Which row each row swaps with, under one turn or mirror
Diz: [-14 -30 -28   9  -2  -5 -17   6   0 -19 -12 -15 -14  -3  18 -20 -19 -23
  16   7 -13   3  -7 -25  10   2 -10  24]
kiban: [ 14   0  -4  -7  -4  -5 -19 -17  20   4 -10   2   0   4   0  -1  14   3
  12  29  -4  -2   4   7  29 -21 -25  10]
Zagem: [ 11 -23 -20  -7  -5 -11 -15 -15  16  16  -2   0  -1 -22  -3   2  -4   2
  13  14  -6 -12  14  -4  29 -31 -23   9]
visos: [-17 -31 -31   2   2 -20 -35  16  -8 -16 -19  -6 -21   4  -6 -36  -2  -8
  14 -11   0  -1  -3  -1  15   1 -15  -4]
Nimo: [-17  14 -37   2  27  13 -26 -38  16 -28  -1  -3 -11 -11  -8  -7  -7  12
  25   2   4  -2  11 -26  -3   5 -14  14]
Tume: [ 17   7 -11  -1  15   3  20  26   7  -8 -12  -3 -16  -6  -9 -12 -12   6
  12  17  18 -21   3  -5  21  18 -19  -7]
Fizo: [-16 -34 -32  11  -6 -10 -26   7   0 -21 -22  -7 -15   2  12 -27 -12 -12
  13   0  -7   5  -6 -14   6   5 -13  20]
Kinib: [ 10  23 -19  22  -9  -5   1 -18  20  -1  -7   7 -13  13  -5   5  -6   2
   3  -6  -1  -9  17 -21 -11 -25  15  -4]
kif: [-42  -7 -19  18  15 -23  -1   6  30 -33  22  -8 -23 -13   7  -6   4  12
  15   0  27  19   7 -12  22  -8 -33   2]
sis: [-36  -3  -3 -11  13 -40 -33   7  -5 -17  -5 -14 -38  -7  -3  11  -4   2
  28  18  16  -3   9  10   1 -20 -15  -4]
gos: [-13 -12 -46   2 -21   8 -10   0  -9   8  14 -11 -18 -23  -6  -6 -25  -7
  13  -5   5 -21  -7 -13  -7 -27 -15   7]
kep: [-51   6   2 -19   8  -5 -21 -17  10 -18 -12   0 -23  18  -9   9  -7 -16
   9  -2   5  19  17 -11 -15  -2   7  11]
zosur: [-58   3   0 -15   1  -5  -7   6   0 -12  -8   7 -26  29 -17   3  -7 -10
   3  -5   7  10  10   4 -10  -5   6  -9]
dusa: [-20  -8 -11   8  -2 -24  -9  -7  30 -20  -3   3 -11  17  12  -7  20  14
  18  21   3   6   1  19  28  10 -21   7]
ture: [ -6 -32 -33   5  -5 -11 -28   9  -5 -16 -15 -13 -20   0  13 -32 -17 -17
  13  -2  -9   2  -6 -15  11  -2 -15  16]
Gufam: [  1 -24 -22  -2   1 -12 -10  -3   0  12  14  13  -1  15   9 -26  15  22
 -10 -10   8 -19   1  -7   4  -3 -26  -8]
Sisav: [-48   2 -15  -8  -9   8   3  13  -6  -3   7  -1 -20  27 -16   0  -9  -6
   7  -5  -1 -14  -7  10 -16   6   3 -11]
mif: [  4 -16  -1 -11  13 -23   8   3  30   9  11   7 -23  11   4 -20   4  17
 -16   0  17  -2   7 -16   6 -26 -37  -5]
Kovis: [-42  -2 -19 -15  -3  -2 -26  10  -4 -24  31  -1  -4   4  -4 -14 -24  10
   1   9  -1   6  -1  11  11   5 -30 -20]
fif: [-17  36  -4   7   6  -4 -10  -7   1 -14  18   3 -21  -5   5  30  -6 -16
   7  15   9   1  13 -11 -10 -40  -4  -1]
zono: [-10  36   1  18  -4   1 -10  -2   3 -21  12   1 -17   6   6  24  -5 -11
  13  16   8   2  -1  -7  -9 -37   1  -2]
mopi: [-26  -3  -5 -17   5  -3  21   2   5 -21  -2 -24   7  -7  -5   4 -12  -9
   2 -21  13 -35   2 -17   0  17 -12  14]
Zudof: [  3 -20 -36  -9 -11  -1 -23 -13   5  10   9 -15  -2 -22  -4  -7 -13  -7
  17   3   5 -17  -3 -17  10 -42 -11   9]
zimur: [-23   9  -1  -7  13 -25 -17 -34 -11   1  10 -20 -29  32  10 -25 -15   0
 -10   6   5 -21   5 -13  -8  -8 -15  -7]
lusas: [ -5 -14  -5   4  19 -26  16   3  25  -6  17  -3 -28  -6   2  -9   1  15
  -2  -4  27  16  15 -21  17 -32 -35 -13]
nutum: [-45  11  -3 -15  12   1 -29 -25  14 -24   0  -3 -21   4  -2  15 -15  -6
   9   0   4  25  20 -23 -10 -10   4  12]
reso: [ 13  -2  -4  -5  -3 -10 -17 -13  20   3  -4   0  -1  10   7  -4  11   0
  10  32  -6   0   4  14  28 -21 -30   7]
kufos: [-54   8   4 -18   8   3 -23 -13   3 -15  -4   7 -20  16 -11  11 -12 -14
   6   4   7  22  18 -10  -9 -11   9   5]
Tedap: [-38 -10 -23  15  16 -25  -6   1  30 -36  19  -7 -22 -10   5  -5   6  24
  13   1  27  21  14  -7  13  -5 -29   7]
vuta: [-24 -10  -6  12  20 -17   7   8  29 -25  19  -6 -32 -16   1  -9   0  12
   7 -10  35  19  14 -23  18 -19 -33  -4]
ren: [-42 -16 -26 -16  20   5   6 -11  12  -4  25 -22 -33 -11  15 -13   8 -19
  -8   2  19 -14   4 -18   6 -24 -13  -3]
monil: [  9  23 -21  20  -8  -4  -5 -18  15  -2  -6   6  -6  14 -11   2  -6   2
   1  -7   4 -13  24 -26 -10 -23  18  -9]
nadon: [  1  33  -2  17   8  23   2  -3  -4 -22   2   2   4   7 -29 -13  -8  12
  12 -13  20  -8  14   1  14  -1 -18  -4]
goni: [-27  -1 -11 -23   4  -6  14   4  14 -20   4 -20  -5 -17 -18  -2 -13  -3
  -1 -28  16 -36   5 -21   7  19 -12   3]
folop: [-36 -17 -45   2 -14   4  -8   4 -13   0   7  -9 -15  -3 -10   1 -18  -1
  13  -5   3 -27 -13   0 -13  -1   5  -5]
Zimob: [  7 -22 -31 -13 -11  -4 -21 -17  15  13  -4  -5  -9 -26  -8  -8  -9  -4
  13   8   1 -18  12 -11  15 -36 -23  10]
Venu: [  5 -19  -6   0  11 -14   3  -1  20  16  13  13 -18  13   3 -28  10  24
 -10  -4  18  -7   0 -13   5 -18 -34 -11]
zozev: [ -7 -28 -19   0  -4 -10  -3  -5   6  14  14  12   4  11   6 -28  15  21
 -14  -5  12 -15   2  -9   7  -3 -27  -7]
duf: [  9 -20 -37  -6 -15  -1 -21  -9   6   3   5 -17  -2 -20  -3  -6 -19  -3
  15  11   5 -17   4 -14  20 -38 -25   9]
Seg: [-13   7 -17   2  -3 -21   3 -12  23  -9 -19  -2  -3  12 -13  -1  -3   5
   3 -23   7 -29  18 -18  -5  15  22   0]
nam: [ -9 -29 -23   7  -3  -7 -11  13   1 -19  -8 -15 -15  -4  19 -18 -20 -24
  18   7 -11   8 -12 -26   7   2 -15  24]
relib: [-13  -4 -23   9  -6   1 -19 -22 -12   0  -8   3  -7   2 -16 -20 -28  20
 -18  22  21  12   9   2  18  12  -2  -4]
volu: [-10  -4 -32  11  -5   4 -18 -19  -5   4 -11   3  -8  -2 -21 -23 -24  26
 -15  19  25   8  17  -6  26   6  -6  -5]
kimig: [-52   9  -7 -20  18   3 -26 -21  17 -21  -4  -1 -17   1 -12   7 -13  -9
  15   0   2  22  23 -25  -7 -12   5  13]
Turu: [-14  -2 -18  13 -11  -8 -22  -9 -18  -3  -5   1 -11   1 -16 -13 -34  22
 -15  28  16  11  13   3  14  13 -11   3]
Rizup: [-30   1 -10 -23   5  -2  18   4  11 -26   0 -21   3 -17 -12   2 -17 -12
  -1 -25  15 -32   5 -22   6  11 -13   7]
duza: [-33  -2  -3   0   5 -31 -14  21 -10   4  11 -17 -24  -2  -4 -23 -29  -9
   7 -13  15 -19  34 -24   0  -3  -9 -13]
Vebib: [-21 -11 -41   1  19  16  14 -23  13   1  13 -10 -23 -11  -9 -19  -2  -1
 -18   9  29 -13   3 -14  22 -22  -1 -14]
kefev: [-21   9 -14  -3  39  -4  -1 -14  41   2  16   1 -19  17 -12  -7  -8  27
  15  -7  23  -5   1  -9   8 -17 -10 -25]
fiv: [ -6  38   9   5   2 -19  -1   1  -1 -25  -6  -8 -11  22 -15  -7 -10  18
   7 -12  19   3  32  16   1  -6 -15  -3]
Tof: [-16  31  -2   4   2  -4  -7   0  -5 -21  11   4 -24 -11   6  25 -10 -13
  15  23   7   4  13  -2  -9 -44  -4   2]
Beda: [-44  -6  -9  20  13 -20   1  11  27 -35  22  -6 -26  -6   6  -4   0  20
  17   1  23  12   4  -6  24  -4 -33   0]
Kosog: [-29  16  10  -9  10 -19 -28   0  -8 -19   8  -2 -26 -15   1  23  -9  -4
  21  19  19   3   5  -4  -3 -41 -20  -1]
fibek: [  3   0  -5   1  -2 -10 -13 -13  25  -3  -5   3  -1  17   9  -3  23   6
  17  30   0   1   5  21  23  -7 -21   4]
Suf: [-10  20   8  -6  19 -24   1 -24  -6  -6   1 -17 -31  34  19 -16 -13  -5
 -14  10   9 -13  -3  -5   3 -10 -15 -13]
Peket: [-14  -2 -10   7  10  -3  -7  11  -5 -47  -5 -22  -9 -25 -15  10 -38  -1
   5   1  27  10   6  -1  26 -14  -1  -2]
Fogi: [ 11  12 -22  13  -7 -14  -2 -14  22  -4 -16   4  -3  14 -10  -1  -4   8
   3 -13   4 -20  24 -15 -11 -10  21  -8]
Pelag: [ -7 -15   5  -3   7 -17  14   5  20   0  -8 -15 -16   8  17  12 -26  -4
  11  25  12   8  -5 -30  -2  -1 -15  29]
Sig: [ -8  28 -12  -4  11  29  14   2  -1 -20   4 -16  11  -8 -22  -8  -7   3
  -2 -16  16 -20   1  -6  17  -4 -23  -2]
pesab: [ -3  43 -11  15  -6   3  -6  -3   7 -20  15  -5 -14  11   2  18   1  -1
  11   7   3  -7   8 -15  -7 -34  10  -4]
taz: [  4  36   8   7   6  11   5  -1  -1 -18  -5   1  -6  12 -28 -12 -11  20
   7 -11  20  -6  19   9   7  -4 -19  -5]
Dol: [ -8 -28 -24   8  -8  -1 -16   6  -1 -15 -12 -18 -14  -5  22 -17 -19 -19
  13   6  -9   1  -3 -26   9   5 -18  27]
bure: [-26  -8 -16   8   7  -6 -13  13  -4 -43  -1 -26  -6 -30  -8   3 -37   3
   4   1  29   4   1  -1  25  -9   2   2]
daduf: [-48   8  -5 -18  14  -2 -25 -18  16 -22  -5  -3 -20   5  -8  11 -14 -13
  11   4   2  23  19 -21  -7  -9   9  12]
Leras: [-13  12   4  -4  15 -25  -9 -29  -8  -4  -4 -20 -33  31  17 -27 -16  -3
 -12  12  11 -13   5  -8   0 -11 -10  -9]
dizog: [-21 -25 -14  -1  15 -40 -41  16  -3 -14 -17  -4 -31  -4 -14 -21  -3  12
  21  -2   8  -3  14   3  12  -8 -19 -11]
foza: [  2  12   3  -1  27 -13  10   0   2 -34  -8 -26 -21  -5  -7   2 -25  -5
  -7  16  31  -1  -5   5  30 -23  -7 -11]
suna: [-20   8  -7 -16  11  24  19   6  12 -25   5 -19   3 -16 -14  -5 -14  -6
  -3 -23  16 -24  -3 -13  13   2 -27   4]
pebe: [ -6  32   8   2  -3 -14  -2   2  -2 -17  -6  -3 -13  25 -17  -2 -11  24
  10  -8  20   2  35  18   3  -6 -13   0]
bot: [-39 -13 -14  16   9 -23   0   6  34 -40  15  -8 -19  -2   0  -8   7  20
  16  -2  21  17   1  -9  18   0 -32   4]
zibem: [-33   0  -7 -14   8  -9  18   3  16 -21  -6 -17  -1 -11 -18  -1  -5  -7
   1 -27  13 -31   8 -19   0  21 -13  11]
vapi: [-48 -14 -20 -22  16  -4   8 -12   7 -15  26 -22 -37 -12  16  -8   2 -21
  -2   2  19 -12   7 -12   3 -16 -10  -3]

Seg pairs with dusa
Tume pairs with kefev
Kinib pairs with kiban
Fogi pairs with fibek
Leras pairs with relib
kep pairs with Fizo
ture pairs with kufos
zono pairs with Zimob
zibem pairs with bot
taz pairs with Venu
zosur pairs with visos
zozev pairs with fiv
Dol pairs with nutum
Nimo pairs with Pelag

